Rotation paths and how fast each direction turns (deg/step):
Each turn is a multiple of 5 degrees from 10 to 175, or 0.
Each row of a path follows its step; steps can be skipped.

step 1: [-0.82  0.29  0.60  2.00 -0.29  1.34  0.99  0.32 -0.11  0.48 -1.79  1.77
 -0.95 -0.15  2.09  0.56  1.61 -0.44 -0.52 -0.40 -0.85 -1.71  0.35 -0.79
 -0.40 -0.12 -0.24  1.93  0.10 -1.95 -0.06 -1.86  0.23 -0.50  0.12 -0.11
 -1.16 -1.83  0.56  0.20 -0.88  0.33 -2.84  1.64  1.03  0.44  0.54]
step 2: [-1.02 -0.08 -0.61  1.66 -0.71 -0.25  0.18 -0.19 -1.78  1.57 -0.15  3.40
  0.39 -0.45 -0.41  1.62  0.05 -0.31  1.57 -1.41 -1.27 -0.86  1.15  0.13
  0.71 -0.68 -1.67  1.22 -0.29  1.09 -0.12 -0.66  0.78 -1.05 -0.93 -0.07
 -0.51 -1.16 -1.06  0.10  0.47  0.27 -0.35  1.65  1.41  2.50  0.92]
step 6: [ 0.63 -0.63 -0.82  3.48  0.61 -0.17  0.39  0.01  1.08 -0.10 -1.16  1.38
 -2.30  0.15 -0.72 -0.85  0.50  0.41 -0.97 -0.78  1.05  0.17  0.04  1.45
 -1.22 -0.20 -1.25 -0.23 -0.57  0.32 -0.69 -1.58 -0.95 -0.72  1.81  2.06
  0.82 -0.71  0.23  1.54 -0.85  1.68  0.22 -0.92 -1.48  0.63  1.18]
step 7: [-0.33 -2.20  0.99  2.66  2.16 -0.60 -0.64 -0.87 -1.78 -0.45 -0.24  1.71
 -1.06  0.18 -1.84  1.15  0.74  1.01 -0.08 -0.82  2.45  0.08  0.02  1.62
 -0.90 -0.99 -0.22 -0.46 -1.51 -0.02  1.64 -0.63  0.49  0.33 -0.57  0.47
 -1.10 -0.67  0.36 -0.51 -0.13  1.38  0.45 -0.07  0.35 -1.17  1.64]
step 11: [ 0.27  1.75 -0.72  0.77 -0.39  0.56 -0.28  1.77  0.49  2.02  1.88  0.91
 -0.36 -0.56 -1.29  0.50  0.96  0.34  2.28 -1.21 -0.01  0.08  1.05  1.45
  1.39  0.00 -1.61  1.14 -0.98 -1.43  1.13  0.72 -0.86  0.15 -0.29  1.17
  0.33 -1.80 -1.28  0.75 -2.03  0.67 -0.56  0.66  0.16  1.57  1.53]
step 13: [-0.58 -0.43  2.28  2.88  0.18  0.86  0.48  2.46 -0.96  2.14 -0.55  0.87
  1.57 -0.26 -0.18 -0.34  0.65 -0.28 -0.58 -0.24 -1.25  0.60  1.77  1.19
 -1.09  0.01  0.62  0.57 -0.73 -1.11  0.22  1.75 -0.03 -0.02  0.33  0.65
  0.77 -0.65 -0.16  0.54 -0.18  0.95 -2.03 -0.42  0.73  2.45 -0.83]
step 20: [-0.23 -0.60 -1.48 -0.50 -2.74 -0.40 -0.22  1.52 -0.97  1.51  1.03  2.41
 -0.04 -1.13 -0.95  1.98 -0.13  0.90  1.63  0.20  0.91  0.49  1.55  0.97
 -1.52 -0.54 -0.72 -0.60 -1.04  0.06 -0.72  1.07 -2.35  1.16  0.21 -0.01
  0.97 -1.26  0.47 -0.45 -1.07  0.75 -0.88  0.62 -0.71 -0.92  1.25]
step 21: [-1.80  0.20  1.85  1.28 -2.60  0.24 -0.14  1.95 -0.26  0.40 -0.35  0.30
 -0.38  0.40 -1.16  0.39  0.21  1.01  0.53  1.97  0.98 -2.05  0.86 -0.75
 -0.46 -1.45  0.24  0.21 -0.45 -1.46 -0.47  1.09 -0.42 -0.66 -0.60  0.57
  0.21 -1.45  1.53  1.18 -1.53  0.50 -1.80  0.45 -0.21 -2.36  0.37]
step 23: [-0.65  1.22  0.43 -0.35  0.31 -1.05  0.16  1.42  0.74  0.04 -1.16 -0.05
 -1.71 -0.91 -0.49  0.40  1.00 -0.46  1.07  0.37  1.40  1.21  0.63 -0.91
  0.49  1.02 -1.03  2.16 -0.03  0.10 -0.22  2.30  1.29  0.23  0.58 -0.36
  2.20 -1.82  0.92  1.21 -1.20  1.58 -2.49 -0.52 -1.71 -0.17  1.27]
[-0.08 -0.12  0.36 -0.05  0.15  0.41  0.55 -0.62 -0.71  0.28 -0.05 -0.41
 -0.73  0.18  0.51 -0.63 -0.18 -0.07  0.60  0.48  0.19 -0.66 -0.10  0.05
 -0.07  0.36 -0.24  0.11 -0.06  0.16 -0.10  0.13  0.26  0.25 -0.03  0.65
  0.47  0.34 -0.14 -0.45 -0.11 -0.24 -0.46  0.10  0.01 -0.41  0.25] : 160
[ 0.12 -0.30 -0.23  0.03  0.49 -0.24  0.01 -0.50 -0.06 -0.05 -0.63  0.23
 -0.16  0.12  0.62 -0.37 -0.31  0.34 -0.35 -0.22  0.58  0.02 -0.47  0.40
  0.02 -0.47  0.60 -0.54 -0.27  0.07  0.17  0.57  0.02 -0.53  0.19  0.10
  0.43 -0.41 -0.05 -0.11  0.01 -0.31  0.72 -0.38 -0.46  0.47 -0.14] : 35
[ 0.10  0.13 -0.28  0.55  0.72 -0.14 -0.07 -0.64  0.16  0.06 -0.11  0.02
 -0.74  0.04 -0.12  0.05 -0.34  0.29 -0.28 -0.41 -0.37 -0.21  0.10 -0.15
 -0.20 -0.42 -0.39  0.35  0.25  0.12  0.55 -1.10  0.03 -0.06 -0.09  0.04
 -0.20  0.12  0.15 -0.27  0.02 -0.20 -0.08  0.64  0.31  0.71 -0.31] : 10
[-0.16 -0.65 -0.17  0.33  0.12  0.04 -0.34  0.30 -0.38 -0.46  0.02  0.05
  0.22 -0.67 -0.45 -0.10 -0.21 -0.41 -0.12  0.72  0.04  0.24 -0.38 -0.25
  0.41 -0.25 -0.13 -0.01  0.08 -0.71 -0.05 -0.21 -0.55  0.01 -0.43  0.48
  0.86  0.55  0.27 -0.06 -0.18 -0.18 -0.08  0.18 -0.44  0.46 -0.06] : 45
[-0.44  0.31  0.66  0.08 -0.42  0.37 -0.16 -0.18 -0.35  0.12 -0.54  0.31
  0.13  0.29 -0.01 -0.07 -0.68 -0.10  0.14 -0.09  0.17  0.14  0.00  0.10
  0.38  0.28 -0.06 -0.18  0.71  0.03  0.18 -0.63  0.28 -0.25  0.41 -0.02
  0.14  0.42 -0.33  1.01 -0.10  0.57  0.55  0.20 -0.27  0.20  0.31] : 90
[-0.70  0.05 -0.39  0.39 -0.07  0.30  0.60  0.51  0.47 -0.09 -0.16 -0.36
  0.50  0.00  0.46 -0.67 -0.11  0.30  0.65  0.53 -0.26  0.51 -0.19  0.05
 -0.32 -0.40  0.21  0.20 -0.28  0.50  0.07 -0.51 -0.51 -0.10  0.33  0.12
 -0.32  0.02 -0.05 -0.26  0.33  0.20  0.10 -0.11  0.04  0.32  0.50] : 160
[ 0.12 -0.52 -0.11 -0.08  0.08  0.06 -0.17 -0.37 -0.14  0.16 -0.44  0.33
  0.15 -0.18  0.09  0.61 -0.61 -0.29  0.98  0.18  0.31  0.39  0.59 -0.21
 -0.40  0.40 -0.36 -0.19 -0.42  0.07  0.40  0.06  0.02  0.17 -0.07 -0.64
 -0.14  0.49  0.51 -0.18  0.60 -0.26  0.22 -0.50  0.19  0.10 -0.28] : 145

step 3: [-0.21  1.27 -0.60 -3.10  0.30 -0.46  0.22  0.43 -0.31  1.24 -0.13  0.28
 -1.41 -1.05 -0.78  1.22  0.14  2.22 -0.11 -0.13 -1.46  0.72 -1.09 -2.39
 -0.46  1.44  0.45  0.16 -0.29 -0.44 -0.17  1.71  2.44  1.05 -0.31  1.31
 -1.73  0.86  0.20  1.90  1.28 -1.20  0.38  0.14  0.65 -0.90  0.82]
step 5: [-2.24  0.67  0.59 -1.67  1.09 -0.80  0.76  0.12 -1.21 -0.23  0.21  0.81
 -1.34 -1.35 -1.08 -0.23 -1.04  2.76 -0.92 -0.91  1.37 -0.31 -2.18 -2.41
 -1.76  0.71 -1.77  0.81  1.34  0.53  1.38  1.21 -1.31  0.97 -0.51 -0.86
 -0.52 -0.92  0.37  1.31  0.23 -0.40 -0.34  0.01  0.35 -0.58  0.10]
step 7: [-0.50  0.27  0.82 -1.42 -0.24 -0.57  0.95  0.71 -1.55 -0.31  1.48  0.77
 -2.43  0.04  1.10 -0.96  0.32  0.58  0.52 -0.23  1.14  0.25 -2.29 -0.17
 -1.21 -0.01 -1.79  1.03  0.29  1.53 -0.76  0.15  1.93  1.29 -0.71 -1.66
 -0.26 -0.31 -1.69  0.60  2.08 -0.10 -0.47 -2.32 -1.27 -1.52  0.96]
step 12: [-0.58 -1.70  0.99 -1.07  0.31 -0.36  0.63  0.65 -0.32  1.78  0.81  0.83
 -2.92  0.81  1.23 -0.91  2.16  2.29 -0.38  0.28 -0.96  0.02 -1.13 -0.83
 -1.65  0.92 -0.33 -0.49  0.35  0.77 -1.78 -1.76  2.23  1.48  0.28  0.34
  0.19 -0.91 -0.79 -0.36  0.51 -0.29 -0.96 -0.47  0.42 -1.68 -0.63]
step 14: [-0.39 -2.77 -0.83 -1.76  0.74  0.97  0.25 -1.39  0.17  0.57  0.69 -0.82
 -0.75 -0.73 -0.23  0.58  1.44  1.95 -1.31 -0.32  0.66 -0.64 -0.57 -1.16
 -1.09 -1.55 -0.78  0.16  1.22 -1.43 -0.66 -1.37  0.54  2.38  0.64 -1.31
  0.34  0.23  1.21  1.88  1.72 -0.80 -0.21  0.12  1.30 -1.71 -0.78]
step 15: [ 1.27 -0.91  0.17 -1.13 -1.13  1.00 -1.34  0.41 -2.81  0.33  1.28  0.14
 -2.71 -0.66 -1.04  0.05 -0.28  2.52  0.62  1.00  1.16 -0.87 -1.30  0.06
 -1.68  0.55 -0.86 -0.21  0.08 -0.32  0.78 -0.65  0.92  1.80 -0.49  0.18
  0.19  0.91  0.45 -0.98 -0.95 -2.22  0.15  0.49 -1.96 -0.59 -0.69]
step 18: [ 0.33 -0.98  0.53 -1.54 -2.59 -1.76  1.01  0.02 -2.72 -0.19 -0.81 -0.74
 -0.93 -0.85 -0.62 -0.42  3.02  1.53  1.19 -0.55  0.94 -0.25 -1.41 -1.01
 -0.76  0.31  0.16 -0.87  0.36 -0.39  0.54 -1.80 -1.05  0.07 -0.60 -1.36
  0.72 -0.28 -0.74  0.45 -0.40 -2.01  0.93 -0.29  1.28 -0.59  1.16]
step 19: [-1.04 -1.01 -2.55 -1.31  0.23  0.29  0.23  0.59 -0.75  0.62  0.32 -0.72
 -1.67 -0.71  0.45  1.15  1.16  1.07 -1.21  0.44  1.41  0.56 -1.06 -1.74
  1.11 -1.26 -2.09 -0.44 -0.15 -0.69 -0.16  1.00  0.66  2.12 -0.07  0.49
 -0.80  0.26 -0.60  1.96  0.32 -1.94  2.58  0.97  0.60 -1.50  0.57]
step 20: [ 2.03 -0.47 -0.56 -1.16  0.41  0.04 -1.54  0.10 -2.55 -0.06  0.08 -0.41
 -1.83 -0.93 -0.35 -0.42  1.74  3.09  0.90  0.12 -0.50 -0.46  0.39 -0.15
  0.29 -0.08 -0.72  2.32  0.71  1.16 -0.58 -0.37  0.30  1.03  0.47 -0.13
  1.85  1.90 -0.87 -0.37 -0.68 -2.36 -0.06 -0.85  0.91 -1.17  0.94]
[-0.22 -0.01  0.33 -0.07  1.04  0.26 -0.74  0.33 -0.02  0.28  0.15 -0.23
 -0.01 -1.21 -0.33  0.11 -0.30  0.31  0.00  0.03  0.30 -0.66  0.04  0.06
  0.24 -0.62  0.41  0.02  0.07 -0.21 -0.11  0.22 -0.60  0.17  0.20  0.13
  0.25  0.18  0.04 -0.18 -0.20 -0.24  0.27  0.03 -0.33  0.04 -0.13] : 70
[ 0.09 -0.77  0.25 -0.15 -0.79  0.15 -0.40 -0.26  0.14  0.43 -0.09  0.08
  0.46  0.23  0.13 -0.26  0.02  0.22  0.28  0.27  0.57  0.37 -0.13 -0.09
  0.03 -0.34  0.23 -0.37 -0.22 -0.50 -0.50 -0.41  0.22  0.44  0.13  0.30
  0.40 -0.19  0.93 -0.44 -0.01 -0.31  0.06  0.44 -0.18  0.08 -0.47] : 20
[-0.37 -0.11 -0.20  0.44 -0.13 -0.04 -0.60 -0.41  0.08 -0.13 -0.23  0.07
  0.24  0.02  0.45 -0.46 -0.55  0.08  0.21  0.14  0.54  0.27  0.21 -0.32
  0.60 -0.81 -0.72  0.51  0.29  0.29  0.13  0.34  0.10  0.09  0.54 -0.61
 -0.13  0.31 -0.14  0.01  0.22  0.40 -0.29  0.07  0.28 -0.40  0.41] : 120
[ 0.13 -0.57  0.38  0.52  0.24 -0.78 -0.09 -0.55 -0.42 -0.25 -0.42 -0.03
 -0.25 -0.02  0.41  0.15  0.31  0.10 -0.14 -0.33 -0.30 -0.43  0.38 -0.23
 -0.10  0.22  0.70  0.28  0.31 -0.27 -0.68 -0.60 -0.35  0.22  0.17  0.21
  0.10  0.37  0.14  0.08  0.27  0.50 -0.12  0.00  0.59  0.00  0.39] : 175
[-0.34  0.52  0.41  0.11 -0.08 -0.31 -0.07 -0.18  0.70  0.32 -0.40 -0.08
  0.04 -0.69  0.23 -0.49  0.44  0.20  0.60 -0.02 -0.66  0.37  0.05 -0.16
 -0.27  0.00  0.61 -0.33 -0.19 -0.23 -0.05  0.23  0.76  0.03  0.18 -0.44
 -0.06 -0.04 -0.75 -0.42  0.46  0.01 -0.17  0.07 -0.10  0.26 -0.13] : 80
[ 0.97  0.17 -0.23  0.26 -0.32  0.58 -0.67 -0.50 -0.45 -0.03  0.13 -0.35
 -0.31 -0.36  0.09 -0.02 -0.25  0.21 -0.08  0.16 -0.08  0.24 -0.20 -0.21
  0.04  0.63  0.00 -0.25 -0.29 -0.23 -0.26  0.14 -0.28 -1.05  0.57 -0.06
 -0.35 -0.06 -0.11 -0.44 -0.18 -0.32 -0.22  0.06  0.28  0.27  0.28] : 155
[-0.17  0.26 -0.10  0.12 -0.06 -0.06 -0.65  0.14 -0.16 -0.18 -0.65  0.34
 -0.64  0.25  0.10  0.02 -0.39 -0.06 -0.13  0.36 -0.46 -0.40 -0.19 -0.25
  0.22  0.02  0.09  0.23 -0.06 -0.65  0.52  0.18  0.72  0.12 -0.57  0.58
  0.01  0.31  0.00 -0.07 -0.90 -0.01 -0.44  0.57  0.16 -0.18 -0.28] : 155

step 6: [-0.26  1.80  1.09 -0.59  0.25  0.60  0.89  0.37 -0.13  0.40 -0.09 -0.20
 -0.61  2.29  1.65  0.84 -1.43  1.17  1.22  0.41 -1.01  0.08  1.74 -0.43
 -0.78  2.16 -0.70 -1.29 -0.67  0.46 -2.71 -1.01  1.76 -1.53 -0.67  0.83
 -0.71  1.10  0.38 -1.23 -0.55  1.58  0.82  1.03 -0.08 -0.21 -1.36]
step 8: [ 1.49  2.70 -0.77  1.08 -0.33 -0.13 -0.71  2.69 -0.37 -0.62  0.53  0.12
  0.77 -0.84  1.20  0.21  1.29  1.34 -0.92  0.42 -1.64  0.31 -0.65  1.66
 -0.27 -1.75 -0.35 -1.76  0.80  0.90 -0.74  1.51  0.75  0.41  0.73  0.74
  0.35 -1.04 -0.04 -0.87 -1.87 -1.51 -1.09  0.75  0.78  1.36 -0.17]
step 11: [-0.71  0.59  0.17  2.50  0.45 -1.51  0.84 -1.36 -2.11 -3.41  2.16  0.70
  1.73  0.07  0.76  0.14  0.50  1.72 -0.51  0.39 -0.66 -0.42 -0.02  0.42
 -1.41  0.09 -0.05  1.07 -0.09  0.21 -1.78  0.21  1.12  0.59 -1.69  0.30
 -0.61  0.39 -0.91  0.68  0.28 -0.76 -0.25  1.19  1.02 -0.14 -0.12]
step 12: [ 0.14 -1.37  0.25  1.21  0.94  0.66 -0.54 -0.56 -0.84  1.07 -0.09  0.47
  0.59 -0.33 -1.64  1.01  0.75 -1.11  0.38  1.56 -1.63 -1.21  1.90  0.28
 -0.47 -0.72 -0.74  0.80 -1.13 -0.32 -0.13  1.03 -0.66  1.90  0.83  1.90
  2.25  1.22  0.18 -0.36 -0.96 -0.23 -1.91  0.03  2.47 -1.87  0.59]
step 13: [ 0.53 -1.39  1.78  2.25 -0.30 -0.18  0.41  1.26  2.34 -0.35  0.31  1.55
 -0.54 -0.83  2.03 -1.07 -0.07 -0.64 -1.70 -0.70  0.76  0.91  0.65  1.89
 -0.52  0.94 -1.47 -0.04 -1.69  0.51 -0.21 -0.55 -0.59  1.21  0.82 -0.53
  1.20  0.72  0.73 -1.21 -0.71 -0.16 -1.46  1.13 -1.61 -0.30 -0.86]
step 15: [-0.39  0.01  1.85  1.50 -0.56  1.52  0.27  0.33 -0.12  2.09 -0.85  2.15
  0.56 -0.06 -0.28  0.70  1.87  0.00 -0.65  0.59  0.36  0.16 -0.37  0.07
  0.04  0.32  1.71 -1.51 -0.11  0.54 -0.26 -0.60  0.60  1.05 -0.45  0.67
 -0.52 -0.63  0.89  0.23  2.16 -1.55  1.30  0.06  2.98 -2.21 -0.82]
step 20: [ 0.01  1.54 -1.07  0.92 -1.42  0.21  1.00  1.78 -0.67  2.53  0.25  0.01
 -0.35  0.88 -1.32 -0.15 -0.13  2.59  0.90 -1.25 -0.82  0.11  0.25  1.64
 -1.09  0.89  0.62  0.33 -0.42 -1.25  0.49  1.37  0.21  1.31 -0.58 -0.22
  0.70  0.03  2.53 -0.50  0.94 -1.40 -0.39  1.26  0.14  1.94  0.75]
step 22: [-1.29  1.82  0.59  0.60  0.75  1.31 -2.08  0.58 -1.56  0.66  0.46 -0.28
 -0.49  0.04  0.38  0.60  1.94 -0.31 -1.52  0.70  2.13 -1.26  2.07 -0.88
 -1.43 -0.88 -0.03  0.46  0.97 -0.51  0.57 -1.82 -0.07  1.90  1.23 -0.47
 -0.05  0.75  0.39  1.51 -0.90  1.10  0.15  0.03 -0.56  2.07 -0.48]
step 23: [ 0.11 -0.05 -2.35  2.90 -1.31 -1.21  0.63  1.12  0.36 -0.67 -0.30  1.12
  1.19  0.91 -0.04  0.53  0.10  1.07 -1.58 -0.51 -1.80 -1.68  0.43 -0.25
 -0.08 -1.05  1.21  0.71 -0.21  0.13  2.04 -0.49  1.03  0.51 -0.01 -2.38
 -0.92  2.03 -0.22  0.42  0.84  1.14 -0.15  1.51  0.33  0.00 -0.36]
[-0.38 -0.23  0.20 -0.07 -0.46 -0.42  0.07  0.22 -0.79  0.14 -0.19 -0.05
  0.39  0.49  0.27 -0.10 -0.34 -0.13  0.89 -0.44 -0.04 -0.30 -0.40  0.32
 -0.11  0.26  0.26  0.39  0.07  0.19 -0.50  0.22  0.02  0.27 -0.31  1.04
 -0.16  0.02  0.12  0.05  0.77  0.01  0.24  0.11  0.28  0.03 -0.14] : 80
[-0.16  0.00  0.14 -0.28 -0.19 -0.37  0.08 -0.12  0.58  0.34 -0.31 -0.16
  0.06  0.08  0.40  0.24  0.24  0.23 -0.24  0.28 -0.06 -0.02 -0.14 -0.05
  0.73  0.10 -0.58 -0.07  0.09  0.33  0.65 -0.60  0.49  0.07 -0.02  0.44
  0.01 -0.52  0.27 -0.19  0.18  0.51  0.26  0.16  0.15 -0.85 -0.94] : 35
[ 0.02  0.58  0.81  0.43 -0.49  0.07  0.09 -0.15  0.21 -0.04 -0.30 -0.03
 -0.27  0.01  0.07  0.09  0.52  0.35  0.20 -0.11  0.26  0.62  0.04 -0.09
 -0.51  0.08  0.28 -0.20 -0.03 -0.04 -0.71 -0.16  0.13  0.67  0.15 -0.06
 -0.07 -0.27  0.62 -0.12 -0.53 -0.41  0.48  0.37 -0.41  0.40 -0.63] : 155
[ 0.52 -0.04  0.10  0.40 -0.76  0.77  0.27 -0.53  0.23 -0.64  0.24 -0.22
  0.01 -0.53  0.27 -0.56 -0.02 -0.29  0.24 -0.47  0.48 -0.76 -0.34  0.24
 -0.04  0.22  0.32  0.03 -0.05  0.11  0.12 -0.32  0.25 -0.39  0.20 -0.41
 -0.19  0.04  0.04 -0.04  0.17  0.00 -0.16  0.25  0.64 -0.34 -0.26] : 175
[ 0.10 -0.18 -0.10  0.34  0.01 -0.63  0.00  0.12  0.11 -0.47  0.21 -0.14
 -0.49  0.16  0.31  0.20  0.29 -0.48  0.36  0.03  0.01  0.44  0.49  0.24
 -0.01 -0.30 -0.06  0.35 -0.07 -0.24 -0.29  0.28  1.18 -0.74 -0.31 -0.33
  0.27  0.14 -0.62 -0.51  0.27 -0.07  0.41 -0.25 -0.06  0.14 -0.38] : 145
[-0.21  0.57  0.30  0.02  0.22 -0.44 -0.24 -0.74 -0.34  0.38 -0.04 -0.04
 -0.11  0.02  0.52  0.00 -0.52 -0.52 -0.28 -0.38 -0.21  0.16  0.37 -0.11
 -0.16 -0.51  0.45  0.26 -0.02  0.74  0.39  0.12  0.54 -0.12  0.06 -0.38
 -0.33 -0.31  0.72  0.52  0.08 -0.38 -0.30 -0.21  0.03 -0.22  0.34] : 60
